(in the rows, 128 means zero)
Each path below is one point turned by a fixed rotation once a step. After each direction that follows a path, write how fast that rotation turns it, in deg/step (0 if it stays still).
Each turn is a multiple of 5 degrees from 10 to 175, or 0.
Each row of a path follows its step; steps can be skipped.

step 1: 100, 108, 109, 134, 122, 99, 110, 65, 102, 113, 128, 105, 145, 122, 153, 106, 188, 159, 135, 117, 148, 166, 133, 134, 107, 132, 145, 154, 157, 136, 101, 123, 101, 161, 134, 165, 160, 96, 98, 170, 124, 178, 140, 123, 139, 118, 143, 93, 122, 157, 101, 146, 124, 146
step 2: 175, 139, 84, 85, 109, 96, 125, 113, 142, 110, 139, 157, 119, 129, 114, 116, 119, 128, 120, 57, 163, 149, 104, 171, 122, 85, 104, 113, 121, 106, 111, 117, 134, 123, 142, 132, 142, 102, 93, 138, 113, 149, 110, 155, 105, 90, 131, 118, 65, 121, 119, 122, 117, 148
step 4: 111, 139, 150, 136, 146, 115, 166, 105, 139, 155, 186, 150, 124, 128, 127, 83, 131, 154, 170, 106, 134, 110, 155, 94, 159, 114, 128, 122, 132, 147, 128, 73, 134, 154, 116, 151, 130, 192, 113, 165, 136, 163, 110, 125, 129, 131, 92, 104, 104, 110, 112, 158, 118, 162
step 5: 148, 124, 131, 132, 120, 73, 120, 96, 127, 163, 126, 149, 158, 102, 149, 124, 150, 120, 167, 90, 138, 131, 173, 152, 147, 166, 98, 151, 145, 118, 110, 96, 166, 125, 92, 87, 145, 130, 131, 87, 101, 169, 127, 123, 134, 112, 106, 146, 110, 111, 145, 120, 182, 138
step 6: 103, 106, 131, 133, 109, 108, 200, 155, 147, 84, 139, 133, 120, 112, 156, 119, 148, 97, 171, 133, 142, 145, 134, 155, 142, 157, 138, 152, 135, 112, 155, 136, 127, 129, 108, 115, 125, 75, 126, 110, 77, 178, 119, 130, 137, 127, 94, 90, 113, 127, 126, 119, 73, 133
step 7: 135, 126, 162, 89, 106, 156, 148, 162, 94, 135, 124, 120, 130, 130, 146, 94, 140, 140, 134, 117, 171, 135, 115, 127, 134, 113, 171, 128, 151, 131, 132, 151, 94, 143, 119, 104, 159, 147, 123, 144, 101, 181, 127, 149, 157, 139, 126, 116, 76, 168, 101, 95, 168, 184
step 10: 129, 123, 103, 126, 113, 72, 139, 86, 86, 153, 154, 134, 131, 145, 143, 98, 155, 111, 187, 134, 142, 128, 156, 145, 151, 84, 180, 121, 169, 118, 145, 112, 106, 108, 166, 102, 134, 148, 117, 144, 143, 137, 190, 133, 118, 106, 137, 123, 114, 125, 110, 117, 107, 129
step 11: 115, 125, 113, 119, 101, 150, 156, 102, 136, 147, 156, 194, 103, 114, 125, 121, 98, 99, 163, 130, 163, 147, 154, 159, 168, 67, 130, 120, 132, 111, 109, 107, 156, 156, 128, 111, 113, 154, 140, 111, 74, 124, 92, 148, 137, 98, 125, 109, 105, 117, 126, 150, 154, 111
step 13: 159, 137, 121, 147, 101, 129, 137, 120, 96, 109, 133, 161, 154, 96, 136, 140, 152, 154, 159, 72, 131, 116, 150, 117, 149, 136, 133, 119, 92, 175, 149, 106, 95, 147, 106, 121, 119, 126, 131, 147, 82, 161, 144, 146, 131, 118, 113, 76, 138, 126, 79, 98, 89, 169
step 14: 124, 121, 143, 115, 97, 137, 127, 95, 129, 141, 101, 151, 157, 109, 123, 119, 189, 79, 145, 110, 150, 115, 148, 145, 110, 92, 80, 124, 119, 118, 135, 160, 104, 170, 126, 96, 147, 86, 109, 152, 87, 171, 121, 136, 134, 113, 153, 164, 124, 143, 141, 91, 155, 142
Directions:
130, 124, 116, 131, 131, 126, 131, 140, 113, 127, 130, 131, 116, 126, 128, 126, 133, 127, 133, 128, 113, 125, 117, 129, 130, 124, 122, 127, 121, 121, 137, 114, 121, 131, 125, 143, 125, 128, 133, 128, 122, 129, 125, 131, 132, 118, 122, 127, 131, 136, 137, 142, 122, 131  160
135, 120, 122, 124, 127, 140, 129, 133, 124, 116, 125, 125, 139, 123, 129, 125, 125, 126, 126, 119, 120, 135, 117, 125, 134, 125, 120, 128, 127, 126, 127, 127, 128, 141, 135, 133, 140, 119, 123, 136, 137, 127, 128, 127, 142, 130, 136, 133, 128, 118, 119, 114, 126, 133  60
121, 126, 119, 133, 126, 127, 127, 131, 132, 128, 140, 134, 132, 130, 122, 127, 120, 132, 136, 132, 128, 131, 135, 126, 145, 122, 139, 126, 127, 135, 132, 115, 137, 122, 132, 121, 135, 124, 133, 121, 140, 133, 119, 122, 135, 128, 120, 132, 140, 124, 143, 123, 133, 129  55
141, 131, 130, 127, 118, 125, 128, 138, 121, 133, 131, 132, 128, 127, 128, 123, 130, 140, 136, 138, 130, 121, 137, 121, 126, 137, 141, 134, 136, 134, 123, 130, 128, 135, 140, 136, 118, 126, 122, 143, 133, 124, 132, 124, 138, 137, 122, 122, 129, 137, 126, 126, 122, 130  120
119, 128, 118, 115, 127, 119, 123, 130, 128, 124, 126, 124, 125, 134, 123, 128, 126, 121, 125, 126, 119, 120, 134, 141, 122, 115, 135, 145, 135, 125, 124, 129, 133, 136, 122, 114, 119, 123, 136, 129, 130, 129, 122, 124, 136, 128, 132, 131, 123, 133, 123, 125, 115, 136  85
135, 129, 124, 128, 135, 122, 141, 124, 131, 126, 135, 121, 127, 122, 139, 122, 126, 120, 138, 132, 116, 133, 135, 135, 129, 135, 128, 123, 134, 138, 125, 133, 125, 134, 127, 121, 124, 136, 127, 127, 130, 105, 118, 131, 129, 121, 120, 132, 131, 121, 123, 134, 137, 135  55
123, 129, 132, 112, 133, 124, 123, 121, 128, 138, 127, 127, 119, 125, 127, 138, 138, 131, 129, 116, 118, 132, 122, 128, 132, 142, 129, 124, 127, 138, 117, 128, 134, 124, 133, 133, 127, 137, 140, 135, 125, 138, 123, 123, 136, 133, 131, 125, 142, 118, 125, 130, 126, 128  90

step 0: 118, 167, 125, 139, 129, 122, 102, 148, 148, 134, 137, 119, 140, 121, 109, 77, 103, 134, 118, 106, 135, 147, 163, 169, 60, 65, 142, 127, 136, 95, 130, 124, 90, 130, 132, 99, 137, 156, 115, 145, 115, 112, 142, 174, 147, 123, 110, 117, 123, 137, 134, 161, 129, 145
step 2: 113, 110, 173, 112, 146, 106, 100, 115, 144, 150, 99, 121, 124, 166, 129, 163, 177, 157, 93, 120, 102, 103, 97, 157, 150, 141, 150, 123, 102, 149, 123, 132, 135, 148, 107, 138, 108, 147, 145, 119, 84, 145, 150, 128, 141, 164, 96, 126, 130, 157, 168, 109, 126, 101
step 3: 131, 169, 110, 158, 126, 153, 124, 147, 146, 106, 121, 131, 118, 166, 155, 120, 135, 156, 104, 110, 144, 150, 78, 143, 138, 140, 92, 117, 118, 76, 125, 107, 128, 137, 173, 98, 120, 119, 116, 150, 149, 116, 134, 146, 110, 99, 148, 117, 176, 69, 133, 128, 132, 114
step 5: 113, 115, 75, 108, 153, 134, 134, 116, 148, 153, 95, 157, 130, 142, 115, 100, 107, 107, 142, 176, 114, 113, 128, 119, 141, 139, 137, 110, 96, 125, 84, 143, 105, 137, 98, 140, 128, 110, 122, 71, 127, 145, 105, 124, 142, 170, 152, 159, 159, 146, 154, 100, 151, 155
step 6: 142, 110, 113, 101, 109, 108, 118, 139, 154, 91, 145, 75, 180, 98, 131, 110, 114, 133, 138, 116, 149, 127, 152, 115, 120, 92, 100, 123, 113, 117, 135, 113, 119, 125, 133, 101, 96, 119, 93, 117, 148, 85, 108, 146, 154, 98, 99, 98, 151, 119, 120, 181, 136, 158
step 7: 112, 109, 107, 133, 87, 129, 118, 127, 124, 151, 157, 161, 135, 103, 130, 170, 121, 125, 126, 125, 106, 130, 163, 119, 112, 118, 166, 165, 144, 123, 160, 107, 125, 96, 106, 150, 147, 145, 122, 125, 139, 149, 104, 135, 59, 122, 137, 139, 80, 150, 96, 143, 84, 112
step 8: 129, 113, 158, 94, 142, 88, 155, 161, 96, 165, 133, 144, 121, 126, 128, 135, 180, 132, 147, 153, 105, 116, 111, 122, 109, 178, 115, 131, 115, 116, 99, 142, 103, 138, 110, 173, 76, 126, 152, 129, 106, 132, 172, 137, 165, 114, 130, 134, 111, 120, 157, 131, 119, 113
step 9: 83, 166, 132, 152, 154, 143, 132, 156, 137, 126, 119, 87, 133, 123, 139, 124, 106, 139, 121, 80, 146, 131, 75, 113, 103, 92, 100, 148, 155, 134, 149, 144, 125, 141, 158, 85, 104, 165, 137, 161, 114, 114, 155, 121, 123, 140, 135, 120, 168, 133, 126, 129, 90, 114
step 11: 173, 131, 148, 114, 145, 118, 129, 135, 151, 150, 107, 160, 148, 151, 95, 83, 135, 102, 97, 149, 154, 145, 115, 146, 116, 133, 130, 100, 122, 151, 124, 151, 125, 116, 114, 136, 153, 130, 163, 109, 70, 109, 103, 123, 155, 178, 108, 142, 128, 138, 147, 112, 178, 119
step 14: 110, 119, 103, 86, 153, 95, 127, 139, 140, 142, 84, 161, 143, 153, 132, 112, 132, 141, 91, 165, 94, 116, 116, 162, 125, 169, 134, 157, 116, 112, 97, 132, 122, 165, 117, 157, 138, 130, 128, 130, 104, 160, 154, 167, 87, 122, 132, 100, 127, 109, 163, 152, 119, 138
Directions:
119, 130, 124, 120, 119, 127, 126, 132, 145, 123, 129, 125, 114, 133, 121, 142, 122, 122, 117, 127, 127, 121, 124, 131, 121, 120, 128, 128, 129, 120, 130, 120, 133, 123, 123, 126, 132, 131, 121, 135, 140, 117, 139, 124, 134, 120, 128, 134, 129, 126, 122, 131, 139, 125  110
127, 136, 130, 136, 123, 132, 131, 125, 125, 118, 120, 131, 134, 140, 122, 136, 136, 141, 129, 140, 127, 133, 126, 122, 131, 139, 122, 137, 140, 120, 130, 120, 128, 134, 118, 123, 111, 134, 131, 128, 127, 123, 135, 125, 123, 131, 124, 136, 115, 121, 124, 129, 124, 129  70
131, 114, 130, 125, 131, 137, 127, 135, 123, 116, 129, 128, 137, 132, 132, 133, 116, 135, 118, 140, 132, 132, 127, 124, 128, 130, 123, 133, 124, 137, 127, 127, 122, 117, 123, 124, 137, 126, 121, 123, 131, 128, 132, 131, 126, 118, 141, 133, 125, 135, 143, 131, 129, 142  45
129, 132, 134, 128, 120, 137, 137, 122, 131, 127, 137, 136, 123, 114, 136, 136, 133, 135, 129, 142, 135, 133, 135, 131, 132, 121, 125, 139, 121, 132, 139, 134, 124, 137, 123, 131, 142, 128, 133, 134, 142, 132, 129, 123, 125, 132, 125, 121, 127, 132, 117, 124, 127, 127  120
125, 133, 117, 137, 132, 132, 120, 141, 127, 120, 131, 118, 132, 132, 132, 125, 133, 140, 139, 121, 124, 140, 123, 132, 127, 118, 125, 122, 126, 120, 136, 137, 130, 123, 135, 136, 126, 120, 128, 139, 137, 120, 127, 125, 123, 133, 125, 127, 124, 137, 128, 137, 131, 139  120

step 1: 148, 130, 102, 111, 137, 139, 127, 134, 110, 150, 101, 125, 178, 137, 123, 115, 130, 149, 142, 114, 125, 65, 95, 125, 120, 152, 101, 180, 111, 104, 132, 127, 150, 177, 109, 124, 168, 120, 94, 133, 124, 116, 142, 109, 139, 81, 129, 104, 107, 136, 109, 73, 162, 118
step 3: 106, 121, 149, 170, 116, 156, 122, 135, 133, 121, 144, 105, 118, 89, 136, 92, 82, 113, 151, 87, 99, 136, 120, 106, 134, 157, 114, 145, 138, 112, 125, 166, 123, 103, 104, 170, 142, 108, 180, 75, 147, 155, 140, 139, 145, 112, 123, 97, 145, 131, 138, 96, 165, 115
step 4: 153, 96, 85, 98, 109, 109, 158, 129, 137, 127, 98, 121, 117, 149, 123, 125, 162, 153, 139, 115, 131, 111, 81, 138, 112, 132, 133, 136, 71, 104, 142, 124, 151, 138, 123, 79, 130, 139, 74, 162, 122, 120, 94, 115, 118, 116, 72, 130, 103, 126, 93, 124, 157, 144
step 5: 147, 189, 136, 122, 101, 154, 145, 125, 94, 128, 142, 158, 104, 107, 150, 120, 111, 101, 120, 111, 136, 115, 153, 103, 141, 170, 145, 129, 150, 154, 124, 121, 134, 136, 177, 170, 81, 80, 143, 179, 137, 140, 136, 140, 140, 129, 171, 152, 147, 117, 136, 128, 103, 108
step 8: 94, 161, 120, 143, 126, 174, 166, 110, 93, 147, 123, 120, 136, 127, 108, 113, 157, 107, 123, 108, 135, 78, 143, 147, 110, 157, 109, 159, 144, 135, 151, 146, 102, 151, 198, 175, 125, 129, 138, 137, 149, 122, 125, 180, 171, 129, 135, 132, 127, 142, 141, 103, 132, 124
step 9: 141, 125, 144, 127, 113, 121, 107, 93, 118, 108, 161, 123, 105, 115, 175, 115, 126, 127, 107, 173, 127, 187, 135, 92, 102, 126, 128, 136, 113, 95, 104, 134, 111, 114, 82, 114, 121, 149, 83, 148, 109, 154, 132, 114, 98, 123, 74, 110, 127, 162, 118, 122, 163, 94
step 10: 164, 85, 121, 122, 110, 146, 137, 137, 117, 84, 130, 162, 147, 162, 125, 110, 104, 132, 158, 86, 107, 95, 103, 136, 187, 180, 126, 124, 137, 145, 143, 94, 140, 103, 163, 143, 151, 122, 126, 101, 125, 144, 135, 125, 146, 123, 162, 130, 137, 82, 98, 104, 136, 145
step 11: 96, 151, 142, 127, 90, 101, 197, 120, 107, 165, 123, 123, 98, 115, 106, 99, 158, 126, 139, 145, 138, 141, 120, 151, 77, 122, 108, 152, 103, 138, 129, 164, 100, 150, 152, 124, 120, 157, 142, 158, 134, 171, 93, 143, 145, 140, 106, 150, 118, 164, 151, 130, 126, 152
step 12: 168, 127, 172, 142, 142, 135, 124, 136, 123, 95, 157, 150, 112, 145, 161, 146, 104, 105, 106, 111, 148, 150, 137, 84, 144, 155, 127, 145, 126, 119, 121, 113, 143, 129, 80, 127, 105, 98, 113, 136, 164, 103, 155, 136, 126, 136, 108, 106, 109, 130, 101, 89, 155, 53
step 14: 136, 161, 167, 115, 123, 138, 167, 129, 118, 140, 140, 134, 85, 112, 108, 55, 89, 136, 140, 145, 128, 144, 136, 151, 114, 129, 99, 117, 120, 128, 94, 153, 98, 134, 94, 116, 147, 119, 147, 196, 128, 142, 133, 98, 167, 143, 149, 131, 106, 155, 119, 127, 108, 108
Directions:
130, 130, 127, 136, 122, 122, 128, 128, 125, 119, 130, 131, 120, 124, 135, 129, 123, 129, 123, 118, 118, 133, 118, 128, 131, 136, 129, 126, 120, 135, 132, 130, 133, 132, 137, 111, 113, 133, 127, 115, 129, 136, 118, 119, 137, 124, 120, 138, 136, 126, 138, 127, 135, 130  55
137, 115, 125, 115, 135, 122, 121, 138, 126, 134, 129, 129, 132, 127, 126, 130, 127, 126, 123, 115, 125, 136, 129, 118, 129, 131, 131, 135, 140, 120, 141, 133, 125, 124, 112, 130, 131, 131, 117, 126, 126, 131, 121, 124, 133, 133, 117, 120, 131, 132, 139, 121, 124, 121  125
125, 126, 141, 125, 125, 128, 127, 132, 123, 128, 135, 114, 125, 129, 134, 143, 136, 122, 118, 138, 116, 118, 116, 132, 123, 124, 130, 131, 141, 126, 129, 122, 119, 127, 129, 130, 116, 124, 141, 139, 128, 133, 126, 119, 137, 130, 127, 123, 123, 125, 124, 126, 130, 124  115
134, 136, 120, 144, 134, 117, 125, 135, 124, 120, 129, 119, 128, 137, 130, 130, 126, 123, 122, 120, 119, 128, 130, 134, 128, 113, 129, 135, 126, 128, 114, 134, 136, 116, 131, 133, 131, 126, 122, 131, 130, 136, 129, 129, 119, 142, 131, 124, 132, 136, 126, 118, 135, 128  120
134, 131, 117, 114, 122, 121, 125, 131, 127, 123, 122, 122, 129, 138, 136, 130, 118, 126, 129, 136, 132, 132, 130, 137, 128, 137, 134, 129, 128, 135, 127, 143, 115, 127, 128, 128, 119, 128, 138, 126, 128, 125, 128, 146, 135, 125, 135, 114, 135, 130, 133, 128, 130, 137  135
122, 134, 131, 129, 126, 119, 127, 111, 117, 127, 138, 140, 125, 141, 124, 125, 142, 123, 125, 134, 126, 129, 131, 130, 130, 135, 119, 119, 135, 133, 129, 127, 132, 120, 129, 136, 127, 133, 117, 121, 121, 130, 129, 135, 134, 132, 116, 117, 132, 122, 122, 126, 124, 133  25
